128 stands for zero in the data rows.
Here are some points, one per row:
Array([ 81,  45, 140, 121,  76, 189, 127, 152,  91, 158, 148, 195, 139,  86, 121, 171, 120,  75,
        86,  86, 173,  90, 106, 128, 139, 122, 153, 113, 203, 169,  41, 171])
Array([165,  90,  83,  81, 106, 184, 111, 149, 135, 163, 148, 139, 125, 147, 109, 128, 137, 182,
       134,  89,  89, 155, 120, 193, 145, 220, 120,  92, 136, 153,  90,  73])
Array([ 85, 175, 130, 127, 161, 104, 177, 144, 181, 113, 126, 126, 183, 133, 128, 101,  81, 147,
        43,  52, 118, 206, 147, 116, 149, 152, 127, 118, 117, 174,  68, 124])
Array([144, 143, 142, 131, 155, 130,  45, 118, 106, 101,  76, 154, 147,  82, 131,  71, 114, 137,
       148, 162, 149, 109, 138, 122, 125, 119,  89, 160, 131, 111,  91, 128])
Array([192, 124, 105, 123, 149, 109, 126, 141,  93,  68,  95, 128, 145, 109, 122, 105,  40, 117,
        88, 129,  97, 130, 128,  73,  90, 105,  86, 165,  93,  81, 103, 108])
Array([108, 141, 114, 122, 163, 127, 129, 114, 133, 109, 117, 167, 166,  86, 151,  96, 131, 137,
       143, 141, 124, 174, 104, 117,  97, 115, 139, 138, 103, 119,  72, 124])
Array([123,  74, 162, 133,  82,  60, 173, 173, 120, 136, 157, 107, 106,  85,  71,  87, 125, 168,
       128, 120, 117,  83,  91,  81, 117, 114,  86, 108, 126, 101, 197,  80])
Array([108, 161, 152, 130,  99,  65, 120, 118,  98, 134, 126, 107, 174, 184, 114, 153, 161, 109,
       152, 153, 169, 137, 116, 122, 132, 180, 160, 104,  71, 120, 118, 147])
Array([154, 126, 204, 130, 117,  80, 165, 173, 130, 200, 171, 118, 145, 164, 118, 206, 156,  90,
       143, 119,  47, 123, 173, 115, 113,  76, 122, 124, 156, 143, 128, 119])
Array([204, 119, 151, 154, 141, 156, 100, 117,  94, 143, 154, 155, 189, 119, 156, 155, 101, 124,
       102,  76, 145, 155, 156, 107, 179, 195, 148, 163, 118, 132, 122, 122])
Array([112, 159, 130, 127, 135, 164, 119, 143, 205, 143, 121, 146,  92, 127, 144, 160, 138, 131,
        64, 170, 110, 121, 104,  76, 138, 149, 160, 176, 101, 130, 114, 144])
Array([174, 101,  94, 149, 128, 122,  73, 227, 207, 130,  85, 115, 123, 113, 194, 111, 152, 112,
       122, 162, 128, 163, 111, 163, 168, 107, 120,  43, 110, 127, 133, 163])
Array([140, 169, 163,  95, 114, 133, 116, 153,  97, 105, 154, 166, 114, 109, 107,  86, 154, 136,
       138, 153, 140, 128, 120,  80, 161, 137, 149,  87, 106, 184, 128,  93])
Array([139, 153,  68, 168, 167,  66, 124, 143, 167, 145, 146, 134,  92, 112, 118, 145, 155, 176,
       137, 123, 122, 120,  82, 106, 150, 160, 205,  60, 202, 160, 129,  88])
Array([ 94, 140, 139, 128, 106, 100, 159, 147,  84, 118,  83, 189, 125, 121, 181,  88, 148, 159,
       106, 173, 103, 147, 150, 128,  68, 158, 116, 114, 100, 109, 128,  91])
Array([ 56, 156, 108, 129,  71,  88, 102,  99, 136, 123, 128,  83,  64, 116, 135, 141, 118, 114,
       119, 147,  95,  94, 146, 166,  91, 159, 134,  92,  70, 128, 102, 191])
Array([118,  85, 104, 137, 135, 135, 120, 129, 112,  85, 168, 136,  82, 147, 144, 126,  74, 207,
       100,  79, 103, 153, 163, 174, 109, 147, 157, 129, 118, 125, 151, 162])
Array([105, 104, 151, 155,  98, 112,  95, 114, 158, 112, 125,  92, 138, 103, 142, 146, 156, 117,
       152, 171, 118, 161, 120, 124,  63,  81, 163, 167, 117, 102,  89,  90])
Array([169, 193, 145, 103, 161, 123, 190, 137, 135, 150, 120, 141, 127, 127, 196, 128, 191, 118,
        91, 108, 130, 115, 101, 156, 102, 106, 162, 123, 116, 145, 135, 118])
Array([ 61, 140, 166, 123, 122, 122, 140, 124, 170,  69, 150, 122, 193, 137, 181, 118, 117,  76,
       141, 120, 122,  62, 165, 159, 146, 154,  87, 164, 163, 111, 180,  96])
Array([112, 150,  76, 165,  77,  84, 110, 125, 125, 155,  73, 121, 151, 155, 177, 114, 137, 150,
       151, 103, 153, 111, 160, 106, 142, 114,  68, 115,  91, 164, 163, 100])
Array([154,  77, 134,  61, 148, 160, 107, 164, 131, 137, 121, 127, 128, 136,  75, 166, 174, 102,
       100, 150, 119,  54, 157,  72, 151, 123, 138,  78, 135, 107,  66, 162])
Array([131, 104, 219, 137, 172, 142, 116, 131, 166, 109, 111, 138, 115,  67, 143, 119,  65, 112,
       136, 132, 147, 130, 137,  77,  89, 139, 121, 175, 124, 147, 151, 105])
Array([100, 131, 134,  72, 114, 133, 129,  85,  90, 126, 132, 157, 141, 178, 171, 113, 172, 138,
       188, 141,  60, 137, 113,  61, 107, 122, 157, 144, 153, 124, 194, 198])
Array([111, 107, 141, 126, 132, 128, 158, 178,  71, 161, 134,  30, 163, 166, 141, 128, 140, 199,
       150, 149, 166, 101, 136, 104, 125, 137, 193,  81, 197, 141, 161, 194])
Array([112, 137, 109, 140,  95, 184, 135, 124, 124,  96, 170, 123, 164, 133, 128, 167, 168,  95,
       137,  62,  57, 122, 119, 134, 106, 170, 126, 121, 118, 131, 154, 161])
Array([ 81,  75,  51,  78, 157, 123, 129, 172,  99, 179, 155,  50,  96, 144, 155, 184,  83,  83,
       198, 182, 111, 110, 110, 127, 125, 177,  76, 112, 173, 129, 147, 133])
Array([140,  97, 175, 170, 102, 120, 149, 140, 125, 139,  74, 131, 133, 181,  98, 124,  98,  58,
       172, 131,  76, 146, 110, 154, 183, 104, 151, 161, 166,  38, 136, 170])
Array([101,  58, 136, 191, 122, 125, 131,  93, 123, 168,  85, 193,  96, 138,  89, 154,  82,  94,
       166, 162,  90,  88, 123, 166, 145, 152, 147, 148, 121, 140, 150, 110])
Array([146, 128, 123,  89, 113,  34, 123,  78,  96, 166, 123, 137, 104,  85,  70, 142,  93,  62,
       143,  91,  95, 114, 101, 174,  67, 162, 175, 122, 147, 123, 122, 129])
Array([126, 135, 139, 120,  82, 158, 127, 126, 129,  76, 163, 148,  59, 135, 105, 186, 146, 123,
       125, 107, 175, 123, 106, 143,  95,  93, 117, 147, 109, 122, 178,  87])
Array([136, 120, 116, 163, 158, 163,  81,  92, 150, 203, 114, 116, 134, 106, 146,  69, 120, 140,
        69, 120, 156, 179, 149, 129, 109, 112, 122, 106, 180,  96, 140, 113])
Array([175, 113,  77,  65, 121, 135, 165, 118, 117, 117, 118,  63, 166, 165, 109, 141, 158, 171,
       122, 162, 137, 112,  85, 143, 130, 131,  55, 125, 204, 135, 149, 127])
Array([160,  64, 132, 124, 159, 166, 109, 108, 106, 106, 163, 147, 121, 163, 184, 107, 118, 150,
       138, 130, 112,  76, 173, 116, 138, 143, 127, 143, 124,  53, 123, 137])
Array([123, 152,  96, 140, 125, 101,  91, 112, 170,  97,  91, 125, 168, 152,  95, 126,  93, 134,
       111, 140, 141, 100, 118, 166, 135, 102,  86, 117, 120, 170, 162, 136])
Array([155, 122, 131, 134, 172, 163, 182,  97, 142,  87, 104, 122, 112,  67, 148, 121, 187,  69,
       136, 104, 183, 131, 114, 201, 146, 149, 140,  63, 100, 146, 158, 134])
Array([ 97, 176, 105, 161, 159, 164, 112, 148, 150,  77,  92, 103, 153, 106,  64, 144, 129, 141,
       118, 140, 124, 119, 151, 124, 116, 102, 108, 108, 110, 124, 129,  95])
Array([116, 195, 140, 149, 151, 121,  87, 162,  84,  80, 114, 167, 103, 132, 145, 152, 154, 122,
        94,  91, 174, 145,  61, 104, 114, 115,  97, 152, 110, 112, 114, 154])
Array([151, 136, 144, 164,  78, 154, 100, 159, 116, 176, 203,  97, 135, 119, 151, 101, 129, 144,
        89, 162, 128,  88, 100, 191, 146, 151, 162, 151, 115, 163, 130, 164])
Array([118, 131, 191,  97, 174, 168, 121,  94, 115, 145, 110, 117, 122, 132, 190,  83, 120, 107,
       111, 126, 138, 112, 126, 110, 151, 113, 121, 118, 129, 132,  82,  97])
Array([126, 173, 127, 102, 114, 152, 122, 106, 132,  92, 127, 114, 156,  74, 122, 166, 101, 144,
       123, 163,  74, 144,  90, 141, 109,  99, 113, 117, 147, 141, 114, 115])
Array([ 74,  66, 137, 123, 112, 118, 173, 134, 134, 133,  98, 107, 154,  79,  71, 161, 112, 175,
       167, 156, 109, 136,  59, 110, 143,  76, 105, 135, 109,  96, 151, 101])
Array([ 97, 172,  85,  75, 160, 123, 140,  90, 108, 136, 139, 131,  68,  86,  81, 123,  90, 125,
       148, 136, 136, 152, 213, 140, 174, 146, 154, 147, 161,  92, 182, 189])
Array([115, 137, 101, 139, 109, 137, 167, 187, 144, 107, 106, 135, 170, 135, 106, 120, 131,  86,
       164, 157, 151, 123, 166, 102,  82,  58, 164, 137,  73, 141, 150,  74])
Array([104, 178, 212, 141, 123, 112, 107,  68, 147,  81,  93, 107, 105, 175, 114, 126, 165, 154,
       139, 153, 131, 159, 142, 165, 136, 114,  69, 103, 140, 190, 124, 108])
Array([100, 115, 123, 194, 176, 101,  58, 103,  87, 115,  92, 120, 160, 113, 147, 138, 130, 111,
        81,  76, 193, 168, 170, 102, 150,  81,  88, 178, 115, 170, 114, 102])
There is one direction along which these points spread out most. Take the direction at right angles to it along which they spread out most. Go by this last direction. Where along it does each point below lie, from 0 to 99? 50 is the average, and the first point above lies past it. One standard deviation of the points above along it is 16.
Array([ 99, 140, 156, 133, 193, 118, 163, 153, 134, 143,  91, 156, 163,  93,  69,  93, 154, 163,
       145,  29, 149, 111, 144, 126, 130, 185,  97, 167, 151, 118,  92, 151]) 60
Array([178,  99, 131,  81, 139,  95, 121, 111, 187, 167, 197, 148, 130, 136, 110, 114, 132, 124,
       136, 125, 172, 107, 143, 146,  88, 133, 136, 149, 134, 115, 118, 148]) 58
Array([152, 170, 114, 188,  88, 129, 154, 104, 142, 142, 184, 140,  76, 104, 129,  88,  99, 111,
       156, 158, 123, 160, 189, 109, 105, 141, 109,  98, 141,  70,  91, 151]) 50
Array([148, 128, 151, 116, 140,  94, 128,  78,  96, 130, 146, 171, 144, 176, 107, 190, 129, 181,
       137, 200, 150, 142, 186, 163, 137, 127, 151, 126, 116, 108, 160, 158]) 45
Array([119, 128,  89, 158,  88, 143, 184,  88, 165, 150,  90, 147,  98, 146, 143, 103, 136, 174,
       112,  93, 166,  90, 107, 143, 127,  94, 137, 119, 134, 121, 110, 147]) 56
Array([192, 118,  98, 110,  97, 166, 139, 122, 116, 117,  63,  92, 102, 104, 145, 128, 131,  89,
        94, 140, 132, 140, 175, 132, 143, 130, 158, 200, 140, 177, 117, 115]) 59
Array([137, 112,  90, 183, 113,  83, 195, 138, 158,  84, 172,  81,  82, 153, 131, 112, 131, 158,
       129, 141, 165, 168,  78, 143, 177, 119, 105, 178, 143, 143, 111, 114]) 48
Array([190, 152, 124,  97, 185, 161,  94, 124,  90, 188, 162, 106, 133, 162, 109, 138,  75, 121,
       122, 117, 160, 153,  94, 138, 165, 148, 139, 132,  99, 110, 138,  74]) 67
Array([108, 137, 110, 102, 152, 136, 128, 113,  99, 106, 155, 140, 137, 167, 103,  73, 177,  55,
        94, 152,  88, 134, 103, 116, 163, 101, 143, 152, 113, 136, 139, 130]) 49
Array([127, 108, 131, 150, 119, 168, 139,  97, 150, 117, 175, 171, 113, 167,  94, 118, 133, 108,
       147, 132, 151, 136, 106,  79,  75,  85, 104, 102,  91, 142, 144, 148]) 41
Array([155, 158,  96,  92,  92, 168, 111, 159, 126, 185, 153, 101,  73, 156, 171, 143, 134, 193,
       214,  51, 106, 149, 143, 132, 193,  89, 154, 125, 106, 103, 111, 137]) 66
